(in the rows, 128 means zero)
The rows below fall into families. The same turns and mirrors carry the whole set onto itself and the rows of a family onto each other. For each named row, which other rows are in its family? Write them in the order they are listed.
These 40 rows form 10 families of 4 rows each.
pabe: [102 129 104 117 111 121 181 123 119 109 151 111]
Datez: [132 114 118 134 126 113 101 138 131 136 125 175]
guros: [123 136  96 117 110 121 171 127 120 113 174 109]
rek: [134 118 168 166 132 132 139 106 130 105 104 108]
Golu: [136 118 119 123 143 160 175 112 172 135 155 129]
Mepa: [114 136 122 119 119 130 180 124 102 104 169 117]
Kelol: [141 119 108 128 136 102  98 148 127 132 148 157]
kamib: [139 140 145 135 144 152 164 116 182 136 156 129]
fodu: [120 136 114 121 127 157 158 115 183 127 156 118]
zenub: [144 106 168 158 136 114 132 132 111 108 103 129]
kov: [137 124 122 127 145 156 165 121 180 130 157 105]
fes: [133 123 124 127 142 116  87 140 131 133 141 162]
Timuk: [139 113 119 112 131 107  95 140 141 131 145 162]
Bedo: [161 112 127 121 123 115  95 137 131 130 127 159]
rerat: [121 135 102 108 127 118 180 132 108 104 155 113]
nul: [123 127 146 124 137 158 155 121 191 137 142 126]
keni: [166 107 136 130 130 115  93 148 136 132 134 148]
nis: [144 102 125 132 122 103 104 150 116 135 131 159]
mulud: [126 118 168 171 135 132 136 136 135 107 105 106]
nim: [123 110 173 160 124 122 133 123 126 100 108 106]
pureg: [133 136 112 108 106 135 179 131 109 104 155 104]
maz: [139 131 130 123 143 151 158 109 172 148 170 124]
Taz: [131 105 171 176 117 118 128 123 136 117 112 126]
Dunez: [145 111 107 105 123 104 105 147 131 143 138 150]
fave: [127 124 132 120 135 161 162 131 173 142 172 121]
dud: [119 138 129 114 108 120 183 131 103 120 156 103]
noro: [125 130 116 117 104 104 174 142 104 117 164 115]
Padel: [100 132 111 132 113 115 186 120 125 113 161 107]
fem: [120 130 117 114 108 103 174 124 103 109 150 101]
ser: [118 139 130 127 142 157 180 121 172 134 146 117]
Mut: [117 124 109 116  99 105 161 120 100  99 160 119]
lenuf: [118 150 119 117 128 148 159 125 178 133 164 120]
kar: [118 103 166 166 125 125 124 136 117 112 113 105]
vapi: [142 127 128 125 113 105  98 148 128 133 133 165]
Feno: [137 133 132 120 146 146 153 110 187 144 149 125]
bor: [145 118 170 166 128 134 116 126 132 109 107 129]
nef: [135 111 158 179 129 124 125 120 111 118 115 115]
gom: [143 126 124 127 133 119  93 152 127 150 127 152]
zezab: [131 112 159 173 105 129 116 131 128 109 106 115]
Duzav: [143  99 167 158 124 123 130 123 119 112  98 126]

Which other rows belong to the same family as zenub? keni, Padel, lenuf
Which other rows belong to the same family as kar? fes, maz, dud
Which other rows belong to the same family as Kelol? kamib, mulud, noro
Which other rows belong to the same family as Taz? kov, rerat, vapi
Which other rows belong to the same family as Golu? Datez, pureg, zezab
Which other rows belong to the same family as gom? Mepa, fave, nef
Which other rows belong to the same family as nul? rek, Dunez, Mut

